Where one turn sends some rows of the set: a few examples, then the rows asked:
k332: [-16 -19   1   1  28  19   5   2   7  52   5  -3  13  11  32 -40  18]
k949: [-37  -9   2   0  62  22 -25   2  40  13  -5  -5 -40  35  23 -12  10]
k745: [-46  -1  14  14  12  17 -12 -25  -4 -16  45 -47 -13  21 -20  56  33]
k393: [ 12  20 -16  22 -27  -2   6 -21 -15  23   6  -8 -39  -9  36  -7   6]
k550: [ -5  -1  -4  11  -6  20  -8 -25 -19 -12  52 -36  47  -6  -7  13  41]
k571: [-56   3  11 -15  59  21 -13   5  35  30   9   1 -18  21  35 -14  14]
k232: [ -8 -31  -8 -14  45  13 -16  15  15  47   0 -25 -11  18  21 -36  12]
k531: [-19 -31  -5   0  50 -11 -21 -13  38  -3  34 -36  25 -10 -17  25  33]
k440: [-25   2 -16 -24  42  22 -21   0  -6  34   3  22 -61  -9  30   9  12]
k184: [ -1   0 -26 -13  27  13 -22 -11 -14  26   3  43 -20 -18  49 -12  20]
k453: [-25   1   8  35  -6   2 -19 -41  -5 -21  33 -17  -4  20 -19  50  40]
k806: [-13  -2   2  34  -9  -4 -16 -33 -10 -20  37 -14  32   4  -7  36  40]
k758: [-16   8 -15   1  30  23 -33 -14   1  33  -6  40 -61  -3  27  10  10]
k527: [-12 -34  -1  24  42 -13 -14 -32  31 -15  36 -28  36   4 -13  13  37]
k376: [  0   6 -22   9  19  21 -27 -24  -7  29  -7  52 -39  -6  34  -2  15]
k723: [ 19  13   0  21  34 -18 -51 -19  16  20 -16  30  -5 -14  -5  -2  -4]
k694: [-11 -37  -8  36  32  -1 -14 -43  32  -6  23 -21  18  15 -23  12  40]
k457: [-29  38  -7  -7  13  -1   6   2  10  -6  24 -17 -46  -7  68   5  13]
k350: [ 28 -15  -9   0  28  -5 -29   0   1  45 -12   3   9 -10   6 -22  -2]
k896: [-15   3 -18 -30  35  22 -21   8  -6  31   7  26 -34 -17  45  -1  16]
k310: [-40 -13  11  -6  11  15  -5  -2  -9 -10  49 -53  13   8  -6  40  37]
k573: [-17  51  -3  -7  10  -2 -16  -4   5   1  19  -9 -54 -21  40  34 -12]
k512: [ -4  17   5  30  -5  12 -23 -43 -17 -27  46 -16  24   0 -16  30  36]
k710: [  3  38  -1   9 -13  -1  -4 -18  -9  19   9  -5 -52 -17  19  18  -7]
k827: [-42  11   8   4  21  34 -16 -20   3 -21  49 -50 -12  19 -20  38  34]
k994: [-19  12   1  14  57  -6 -43 -22  44  -1 -13  25 -43  18   7  14  -1]
k977: [-31   1   2 -12  15  25  -4  -7  -8 -10  56 -59  18   8  -5  19  35]
k982: [-30  18   7  32   7  20 -17 -46   0 -20  44 -22  -8  17 -29  46  27]
k266: [-13 -36  -1  27  35  -1 -16 -36  31   9  24 -37  -4  17 -41  33  29]
k80: [-24 -10   0   3   3   1 -13 -12 -14 -12  50 -38  40  -4   6  29  40]
k411: [  9  -4   5  14  10   3 -15 -16  -4  58 -10  28  14  -7   0 -19   2]
k746: [ -2  25  17  19  32  -3 -32 -27  10  34 -13  36 -21  -7 -18  20 -10]
k199: [-17  19 -17   9  -9   4   9  -8  -4   7  17 -13 -36  -5  66 -15  17]
k553: [-48  28  23   7  62  10 -32 -12  38  20  -1  22 -39  12  13  18  -7]
k528: [-12 -34   3   5  45  -6 -17 -24  30   7  30 -52   2  -4 -40  34  28]

k266 moves to k527
k994 moves to k350
k982 moves to k550
And these:
k457 moves to k710
k440 moves to k376
k745 moves to k806
k411 moves to k571

Where one turn sends some rows of the set: a few examples, then the rows asked:
k458: [  8  -7  -2 -15 -33  43  39  23 -10  -1 -16 -27   9  11  33  18 -32  26
 -20 -29  15]
k997: [-15 -26  28 -16  -4 -16 -18   5   7  16 -15 -48  -7  31 -13  15 -13  -7
  26  46   8]
k511: [  7 -35   2  -5  17  47  -9 -23 -30   0  47  -8  45   0 -16  -4 -31   0
  11  42  22]
k38: [-37  22  17 -26 -19  -2  26  10 -24 -11  29   6  16   2   1 -37  32 -20
  -1   0  -1]
k358: [-25 -28  33 -21 -12   9 -14  16  14  -8   1 -35   4  46 -27   4  -2 -16
  32  29  32]
k936: [-31   3  -7 -23  10 -11   1   1 -16   2  20  -7  -8 -34  -4 -11  16 -16
  19  18 -33]
k718: [-23 -10  17 -17   2 -30 -17  12   8 -19   8 -26   3  50 -24  11 -38 -21
   4  27  25]
k104: [ -2  -3   1 -10 -33  47  34  24  -7 -12 -32 -31  13  29  20  10 -19  28
 -22 -26  20]
k719: [ 30 -19  18  20  15  21  -1 -42 -41  10  24 -12  36  15  -6  11 -37 -15
   9  48  10]
k354: [-16 -18   0  39  -8   3 -44 -28  -2   3  25 -35 -21   0  33  39   2 -13
  13  15 -12]
k136: [  0 -14 -13  -2  27   0 -17 -20 -28 -13  44  -4  35   9 -12   3 -62  -8
 -14  36  15]
k385: [ -1  -2 -11  15 -36  54  24   6 -12 -21 -15 -26   9  15  36  21 -14  26
 -29 -40  13]
k915: [ 12  -7 -11  -1 -25  59  37   7 -24 -13 -17 -24  29  20  26   9 -29  31
 -31 -25  13]
k518: [-13  -4  48 -13  -4 -17  -3   5  -2   9 -20 -21  16  27 -20  -4  -8 -11
  19  48  25]
k307: [ 14 -10  11  16  -2  41   8 -35 -53   8  51  -6  51  19  17 -10 -24  -3
 -19  32  23]
k247: [-18 -27   6  44 -13  32 -45 -27   2 -20  47 -22  -4  19  22  36   5 -23
  15   0  17]
k3: [ -1  -1  -4 -16 -34  41  39  25  -9  -3 -18 -23   4   4  38  16 -23  26
 -20 -35  10]
k58: [ -8   3  17  57 -12   7 -38 -38 -12  -9  29  -3   2  -9  30  27   5 -20
   1  10   2]
k17: [ -7  -8  47 -12 -24   2   7   7 -10   5   4 -34  23  68  -6  -8  -9 -11
   2  32  44]
k803: [-41  12 -14 -18  13 -26 -11   5  -8 -30  37  12   5 -13 -12 -11 -10 -23
  -6   4  -7]
k331: [ 10  -8  -6  -7 -32  50  35  16 -14   0 -12 -25  10   7  41  22 -33  29
 -25 -30  13]
k260: [-22  -7 -10  36   1 -10 -43 -22  -2 -31  43 -17  -6  25  16  35 -28 -28
  -9   1   6]
k651: [ -7   7 -12  -8 -31  46  41  22 -15 -21 -20 -16  12   7  25   3  -6  23
 -26 -40   2]
k790: [-22   7  15  46 -33  16 -21 -24 -14 -16  45 -19   0  27  43  14  22 -23
 -10 -13  14]
k663: [-42   0  -5 -21   1  19  -3   6 -11 -22  42  11   7 -29 -10 -19  28 -18
  20  -1  -7]
k626: [ 15 -26  -6   0  24  21  -7 -31 -38  22  31 -22  26 -12  -1   3 -33   2
   8  52 -11]
k879: [-25  21  17  -6  -4 -16   8  -7 -14 -18  14   7  -8 -14  -7  -9  32 -37
  21   4 -22]
k66: [  4  -3 -10  -6 -35  46  35  19 -10  -8 -12 -21   2   3  42  20 -24  22
 -23 -42   9]

k719 moves to k58
k260 moves to k803
And these:
k38 moves to k17
k997 moves to k626
k331 moves to k66
k651 moves to k104
k247 moves to k663

Where one turn sends some rows of the set: a few examples, then the rows asked:
k991: [ 47  19 -21  29 -13  50  10  -6  47  50   9  14   2 -14   9  27   0   6
 -12  -7  -8  25  32   4 -37 -26 -10 -20 -50  15   7   3  20  -4  -3  27
 -53   8  -8 -24 -20  -7   2  -6 -33  35  30  10 -26 -27  27  15  17 -42
  25 -55 -30  -3   1 -28 -15  34 -19   6 -36  37 -40   0 -31  -5  -4  34
  15 -10 -43]
k447: [ 25  61 -40 -17  -2  30 -24 -66 -14  46 -33  39  16   1 -36  25  50  15
  37 -11  14 -21  11  37 -37 -12  -7 -29 -37 -20 -27  20  -1 -42 -41   0
 -19  21 -14 -32 -26  -7  40  49  18 -31 -16 -20  -9 -19   0  32 -11  -8
  42  18 -35  -2 -40   6 -14  -3  -6  11  -5  82 -10  11   5   5  -6 -30
   0  36 -29]
k349: [ 16   5 -17  35 -24  25  10  29  10   1  -4  23  45   0 -17  24  38   7
  67   9  -4  37 -16  -5  21  29 -10 -27 -45   5 -29 -24  10  -5 -19   4
 -22  27 -18 -32 -61  17  40  18 -23 -22 -11   6   8 -42  14  -3  27  29
  41  -8 -24  28 -11   2  -7  27  -1  15  25 -47  14 -12  -9  19 -22 -20
  17   1  24]
k12: [ 42  27 -53  -8 -13  10  48  17  33  29   9  31   9 -18 -30 -12  17  42
  45  16   1  23 -14 -20  16   6 -33  -4 -14  -6   3  10  13 -33 -27  15
 -27  16 -44 -12  -3   8  19  16 -12 -30  -3  37 -24 -15   9 -19 -12  58
  38  -6   0  11  -7  10   7  17   3 -16  17  67   3  12  20 -11 -16  40
  20   7 -58]
k118: [-11  57  -4 -10   3 -16  14   5  29   2   5  -5  13  10   0  10  18  40
  13   9  31  34   7  26   9 -12 -31 -55 -14  11 -12  -5  12 -40 -16 -12
 -36 -38 -54 -19 -13  10  30  13 -37 -10  -7  18 -17 -28   3   0   8  52
   9 -13  -2  22 -32 -28  -6  30 -19 -25  29  90   1   2   7 -34 -45   9
  38  -1 -49]
k114: [ 13  39 -21 -31 -20  16  -6 -88   8  48  -1  36 -14 -14 -32  -9  27  10
  41 -37  16  14   9  22 -33 -28 -21  -7 -23 -36   1  21  22 -17 -13  47
 -11  35  -5 -20 -18   2  39  34  -6 -46 -13  12 -20 -44 -29  58 -11   5
  42 -26 -31  19 -31   0 -25 -46 -10  -6  16  36 -10  65  -3  -1 -12  -9
  28   9 -34]
k788: [-19  17 -24  -5  17  85 -20 -29  -3  20   2  16 -25 -21 -23  20  39  13
  43 -13  32   2  -4  -4  19   4 -22 -10 -38  33 -28  13  48   6 -26  45
 -22  25  46 -24   5   9  70   2 -29 -21 -39  32   6  -9 -11  20  25 -52
  60 -40 -10   9 -35 -16 -28   0 -17  29  19  21  10 -43 -35   7  37   7
  19   4 -14]
k627: [ 28  -2   3 -10 -25  28  -7  15   4  29  -2  11 -16   7  27  17 -21 -12
  24  15  22  -1  28  42 -37 -32  -7 -23 -65   1  -9 -17  -7  26   9   8
 -36   6   1   3  14  17  10 -14 -18  25  15  -5 -44  -5  -1 -22  -9 -12
  17 -83 -36  16 -50 -10 -66  -1  18  12  -8  29  -7 -12  12 -13   7  23
  25 -16 -23]
k734: [ 21  14 -20  38  11  31 -12  18  32  -9   7 -25  27  -8   7  16  47   6
  13 -25   3  31   8  13  20   5   3 -58 -48   6 -25  -2  37   6  -6  29
 -10  24 -19 -33 -40  15  38 -11 -49 -32  12  32  -9 -53 -12  27  46  44
  17 -36 -49  54 -14 -15 -22  20  14 -10  37 -33  -7  -1 -27  14 -31 -10
  30 -17  13]
k691: [ 24  21  -4  44  32   9 -14  30  18 -10  19  -8  12 -27  11  40  34   5
  31  -7   2  19  37  18  30  25 -15 -49 -52   7 -11  -5  38 -27 -28 -15
 -17  10 -42 -25 -14 -21  36 -25 -37   0  -4  13 -38 -29  36 -22  25  28
  34 -25 -48  37 -27 -21 -25  14  25 -13  36 -27 -23   0 -15 -24   7 -34
  21   0  22]
k221: [ -4   7  25  15  -1  51 -27 -23  -6   1 -52   6 -51  -6   6  21  32 -22
  14 -18  43 -25  42  -6 -15   4 -28   0  -5  -4   2  15  31 -30  -9  12
 -46  46  30 -23 -18  12  65   2  -8  11 -32  26  -7  -2  30  11 -39 -27
  61  -2 -39  29 -17  -4 -39   2  -3  -3  29   3  11 -16  -9  15  10 -12
  17   2 -20]
k739: [ 16  19  -8 -28  43  83 -31 -20   3  10 -11  10 -34 -18 -13  14   2  21
  17 -45  30  -9  22  45  19   4 -12 -39 -24   8 -38  19  42 -21 -46  13
 -38  28  52 -30  -2   0  28  21 -33  15 -12  24 -39 -22  13  53   7 -21
  49 -11 -20  50  -8 -56 -43  -3 -17  15 -18   2  11 -22 -15   3  17   8
  -8  19  -5]
k933: [ 32  -2 -19  22  18 -15  -9  38  16   7  -3  -4  12 -17 -32 -23  16  19
  36  -2  19  23 -13  23  25 -43 -10 -55 -24 -29  -1   2  27 -52 -14 -15
 -26  14 -19 -11   4  21  40   9  18 -26 -11   4 -17 -14 -14   0  -5  69
  35 -31 -31  20 -37   8 -20   1  -6 -20   2  94  -2  20  -6 -41  -6  10
  20   0 -74]
k466: [ 11   7 -43  -1  -7  41  35   6  26 -10   2  41   9 -22  -8  14  -5  20
   9  10  16  35 -18  20  -3 -21 -23 -56  -6   3 -16  -9  -1  -7  21  -8
 -28  -3 -31 -19   6  28  22  41 -11 -47  -7  28   7 -19 -25   1   5  91
  -6 -33 -30  14 -21 -12 -35  10   7 -16  25  50  -7  -7  14 -11 -14  18
  56  10 -68]
k50: [-19  58 -18 -43  18  35 -24 -70 -34  36 -10  25  10 -14 -18  25  48  18
   0  -2  23  15  14  57  -5 -10  -3 -56 -32 -44  -3  35  27 -17   1  10
  -1  28 -20 -16  19 -11  33  46  12 -12 -17   6  -7 -24 -27  18 -45 -14
  26 -27 -14  17 -10  -7 -42 -16 -31  -2  30  58 -22  40  17 -25   5  -9
  32  30 -21]
k426: [  5  31 -19  28  -5  58 -19 -26 -47   2 -10  31 -56 -17  -2  58  26   2
  21 -25  29  -1  10  19 -21  24  -3   1 -56  -8 -15  24  54 -17 -13  10
 -20  13  69 -41 -32  34  35   2 -44  32 -21   6 -15 -17 -18  49  -4  -4
  42 -24 -37  11  16 -15 -22  11 -19   5  59  17  -2 -38   0  -4  -9 -12
  18   6 -21]
k291: [  3  65 -18   1   5  42 -20 -70   0  35   1  69 -24 -23 -14  31  40   4
  20  11   4 -19   8  48 -24   3  -7 -17  -9  20  -9  17  25  -6 -41  17
  -1  30 -22 -13   3 -15  28  16  -8 -59 -12   3 -41 -19 -16  15  -7 -11
  16 -23 -26   8 -11 -30 -34 -12  16 -14  30  75 -23  47  14   2 -11 -45
  45  28 -30]
k927: [ 23  -5 -16  16 -43  46  -7  42  41  11   1  21  44  -7  36 -15  11 -11
  32 -27  14  21   6  19 -35 -37  20 -18 -67 -37 -13  13  -1  51  -7   3
 -18  17  47 -22 -15  19  32   6 -10  28  -1   5 -12 -25 -15  -1  -2 -36
  25 -33 -33  13   2  -3 -27  30   4  33  -7  62  -3   0  -8  -5 -13   5
  19 -10 -45]
k864: [ 34  10 -13  26  24  26 -15  48  -5  13  -4 -15  55  -5  -6  14  28   0
  37   3  16  25  10  20  59  21  -5 -38 -51  -8 -14   9  23 -34 -11  23
 -18  21 -44 -14 -20   3  47   6   4 -19 -15   6 -13  -3   1 -20 -12  33
  56 -36 -36  20 -21  -2 -28 -18   7   8  20 -54 -10 -30  -7 -10   0  14
  25   4  28]
k120: [ 12  28  -3  20 -18 -14 -29  13  13  36   2  11  38  -9  -3  21 -26   2
  24   5   6  15  31  16   5 -28 -16 -21 -48  27  15 -20   2  26 -34  41
 -60   8  14  15 -23   9  20  18  -2  30  15  16 -10  10 -13  -8  -8 -45
  28 -32   6 -11  -7 -14 -30  41 -32  44  -7  44  -1 -21  -2  -1 -20  26
  34  14 -11]

k447 moves to k114
k734 moves to k691
And these:
k788 moves to k426
k927 moves to k991
k933 moves to k12

